In the rows, zero is written as 128.
Z: rows in several groups, each row roughly a mix of its group's directions
Z (152 x 10)
[[ 80 110 151 103  97 151 129 115 164 161]
 [144 119 136 170 127  79 100 150 125 173]
 [113 104 143  89  74 117 140 139 152  89]
 [124 123 153  99 178 127 172 146 164 145]
 [110 113 145 160 145 164 171 111 170 103]
 [158 119 156  95 158 137 181 126 158 111]
 [ 76 144 120 117 112  94 132 180 152 123]
 [142 110 117 131 145 143  99 194  97 152]
 [155 124  92 147 190 135 155 117 118 100]
 [172  84  96 128 154 129 114 114 136  85]
 [158 122 116 185 164 103 124 145 109  95]
 [104 118 113 151 190 157 104 163 132 135]
 [143 125 149 150  94  93 102 162 114 177]
 [ 72 137 128 106 103  89 138 112 168 140]
 [ 85 118 114 108 171 125 133  95 176 134]
 [177 173 131  92 144 166 141 140 118 139]
 [125 116 118  95  90  97 147 117 183 102]
 [109  85 155 171 117 153 113 163 129  97]
 [114 165 104 112 185 140 129 150  87 125]
 [131 150 169 149 139 131 128 112 128 198]
 [132 105 121 107 115 188 162  96 145 102]
 [110 165  87 104 162 123 155 172 130 118]
 [ 84 148 109 128 181 124 172 147 130 118]
 [145 139 121 108 150 157 167  74  94 137]
 [153 118 153 117 106 188 170 140 141 113]
 [ 86 135 129  71 116 159 136 166 114 125]
 [146 143  80  79 167 116 119 140 100 129]
 [152  97 132 190 128 138 118  94 158 142]
 [128  85  73  99 145  97 126 128 158 130]
 [ 83 126 125 159  92 115  95 167 157 136]
 [139 168  98 172 133 135 148 156  86 110]
 [175 160  62 118 131 126 138 125 132 126]
 [112 141  97 101 164  87 114 123  87 160]
 [138  98 123  95 177 144 113  79 133 150]
 [114 150 117 164  79 154 146 149 130  83]
 [140 155  76  89 133 101 103 139 114 163]
 [121  83 129 125 137 191 131 134 167 115]
 [148 105 153 170  92 124 106 152  81 122]
 [155  89 134 125 184 114  83 133 138 114]
 [121 112 154 118  79  67 103 134 131 128]
 [149 106 141  70 152  95  96 146 150 129]
 [120 108 182 104 120 164  88 117 158 135]
 [107 113 179 174 122 143 149 102 162 131]
 [121 132 110 141 200 155 144 140 120  98]
 [136 134 120  99  56 118 134  94 127 149]
 [127 106 104 116 171 176 141 134 169 102]
 [121 172  78 150 170 104 140 110 118 120]
 [138 119 182 145 134 157 157 116 174 103]
 [124 116 140 158  62 100 126  91 136 138]
 [151 108 120 186 137 152 124  80 146 144]
 [ 96 140 115  67 145 104 118 169 132 116]
 [146 111 129  72 103 152  91 146 164 137]
 [ 87 133 108 130 120  92  93 115 141 181]
 [157 131 132  82  87 113 139  75 130 140]
 [ 99  99 114 143 131 202 119 138 142 127]
 [ 92 100 102 167 115 169 120  89 141 131]
 [157 112 122 167 170 124 100  87 135 158]
 [ 64  93 151 113 147 135 141 124 164 132]
 [157 115 122 113 121  76 178 135 153 101]
 [105 133 139 135 124 127 128 107 210 125]
 [168 108 140 135 165 123 150 107 153  75]
 [122 137  96 115 179 122 125 136  65 125]
 [114 110 151  84 130 177 127 171 109 110]
 [ 85 109  89  97 115 145 152 143 149  89]
 [136 147 145 117 157 190 147  83 125 123]
 [ 96 150 120 159 158 173 137 167 100 138]
 [166 183  97 156 161 132 125 129 104 131]
 [123 112  87 113 144 142 137 124 130  56]
 [104 132 154 187 101 116 157 140 110  98]
 [104 121  96 143 200 114 140 144 141 115]
 [102 133 141 149 139  91 134  87 186 123]
 [128 128 133  97 162  87 115 182 155 112]
 [171  99  97  89 138 141 141  88 143 152]
 [130 126  74 133 133 126 121  60 128 146]
 [155  90 146 103 145 100 151 146 171  95]
 [152 153 125 115 134 146 154 111  68  87]
 [156 105 121  79 133 186 129 105 133 113]
 [ 99 109 106 131 166 194 136 133 143 125]
 [137 108 150 161 160 151  90 136  75 128]
 [122 135  81 146 180 165 117 123  96 134]
 [112 103 138 129 158 191 140 117 170 124]
 [111  95 123  99 126  83 125 113 186 137]
 [ 73 116 118 121  80 152 161 130 127 101]
 [ 80 137 102 164 127 111 158  82 130 110]
 [131 141 130 159 144 160 110 177  80 107]
 [116 101 184 124 125 134  97  98 147 169]
 [ 84 147  93 122 155  78 157 138 113 131]
 [174  90 150 138 123 109 124 119 185 124]
 [ 99 152 171 121 129 107 176 134 159  97]
 [148 159 121 127 103 167 170  87 116 156]
 [159 104 165 192 130 112 107 139 120 122]
 [130 114 185  87 131 134 142 151 167 150]
 [117 164 109 174 140 173 166 132 109 133]
 [123 134 156 123  95  97 148 185 164 124]
 [ 71 120 153 153 115  75 144 125 116 131]
 [141 108 131 137 146 132 159  65 159  96]
 [130  79 144 142 112 107  83 108 161 158]
 [144 128  96 129 124  92 141 142 115 197]
 [139 118 150  98 118 109 176 128 101  75]
 [109  99 153 147 123  76 137 104  80 127]
 [ 84 103 165 138 103  74 132 115 120 127]
 [ 91 122 121 101 160 123 113 190 152 118]
 [103 138  65  92 129  91 143 146 134 123]
 [138 130 102 160 126 147  90 158 184 113]
 [ 87 110 181 148 129 123 121 149  83 115]
 [126 163 121 108  94 106 148 103  76 101]
 [139 139 143 160  97 150  81 132 108 177]
 [159  81  96 112 178 121 122 115 136 101]
 [112 101 139 120 161 193 113 116 154 149]
 [ 96  74 131  98 129  90 110 154 153 119]
 [127 144  62 114 137 111 139 105 162 160]
 [146  99 166 159  84 112 108  88 116 130]
 [144 152 122 105 105  64 112 146  91 132]
 [165 159 106 103 175 155 146  95 136 137]
 [188 120 125 103 127 148  99 132  88 101]
 [117 124 168 148 122  89 154  78  97 134]
 [134 154 149 155 152 104 127  79 175 146]
 [137 132 142  99 124 164 117 129  87 189]
 [148 103 116  84 116 148 113 134 129 192]
 [124 142 183 136 143 103 161 178 143 128]
 [ 83  98 115 128 115 113 131 131 185  94]
 [148 157 135 197 154 126 140 142 101 133]
 [175 121 133 130 123 139 152 129 117  59]
 [109 116  78  97 164 174 112 143 125 140]
 [169 179 110 104 163 116 137 158 131 108]
 [132  85 136  71 117 146 140 152  90 121]
 [113 173 118 164 116  92 152 140 130  82]
 [ 81 149  97 163 113 113 106 131 106  87]
 [176 147 146 123 117 116 140 156  98  75]
 [137 171 126 158 123 165 186 146 127 137]
 [156 106 127 113 176 120 122 153 185 119]
 [191 145 126 154  99 138 117  95 148 147]
 [ 96 147 112 129 124 150 107 135 196 153]
 [100 105 150 154  86 139 137 105  76 145]
 [102 134 110 155 153  91 184 107 130 104]
 [140  91  92  86 123 137  82 103 118 149]
 [146 152  88  89 103 112 111 177 113 116]
 [ 77  68 136 121  98 120 120 131 153 122]
 [118 125 139 161 125  98 161  83 153  83]
 [204 141 104 119 115 135 104 111 112 129]
 [ 86 112 130 160  76 166 131 114 151 125]
 [118 114 119  90 176 161 141  91 162 136]
 [140 120 151 126 146 139 136 203 113 101]
 [164 154 160 145 163  94 124  87 134 152]
 [142 102 162 138 107 145 139 161 186 152]
 [103 133 128 112  97 100 139 147 105  63]
 [134 189 111 123 145 166 127 116 143 170]
 [ 94 178 117 159  94 139 159 125 146 102]
 [149 147 133  74 114 178 145 160 139 121]
 [154 130 109  86 143 104 104 141  70 114]
 [125 128 141 164 151 124  88 111 129 191]
 [132 148 148 168 128 137 148  60 148 134]]

one row of each group, then the others: which group is each in?
[138 147 102 140  79 129 113 101  91 171]
D
[102  79 100  95 140 118 151 117  86 108]
S
[108 167 107 168  93  91 157 116 146 141]
R
[ 91 133 148 188  84 136 125 145 128 144]
P

[106 137 125  86 158 129 183 160 144 147]
D
[135 118 103  99 123 167 123 163 180  98]
S
[ 84 146 146 172 163 129  92 124 130 157]
D
[ 85 161 113 128 111 160 166  90 113 145]
S
[105 116  87 112 172 177 118 106 144 140]
R
[174 109 167 139 143 125 133 182 123 103]
D
[117 137  95 138 145  80 113 174 145  92]
S
[ 89 152 143 189 128 118 163 125 145 144]
P
[ 96  91 154 130  88  98  97 158 137 107]
R
[ 83 146 112  95 107 138 137 141 159 178]
R
[127 108 104  96 117 146 115  57 131 142]
R
[153 142 148  91 162 134 161  76 143 137]
S
[148 110  76  88 166 148 136 141 114 103]
S
[149 107 153 136  66 160  96 141 141 119]
P
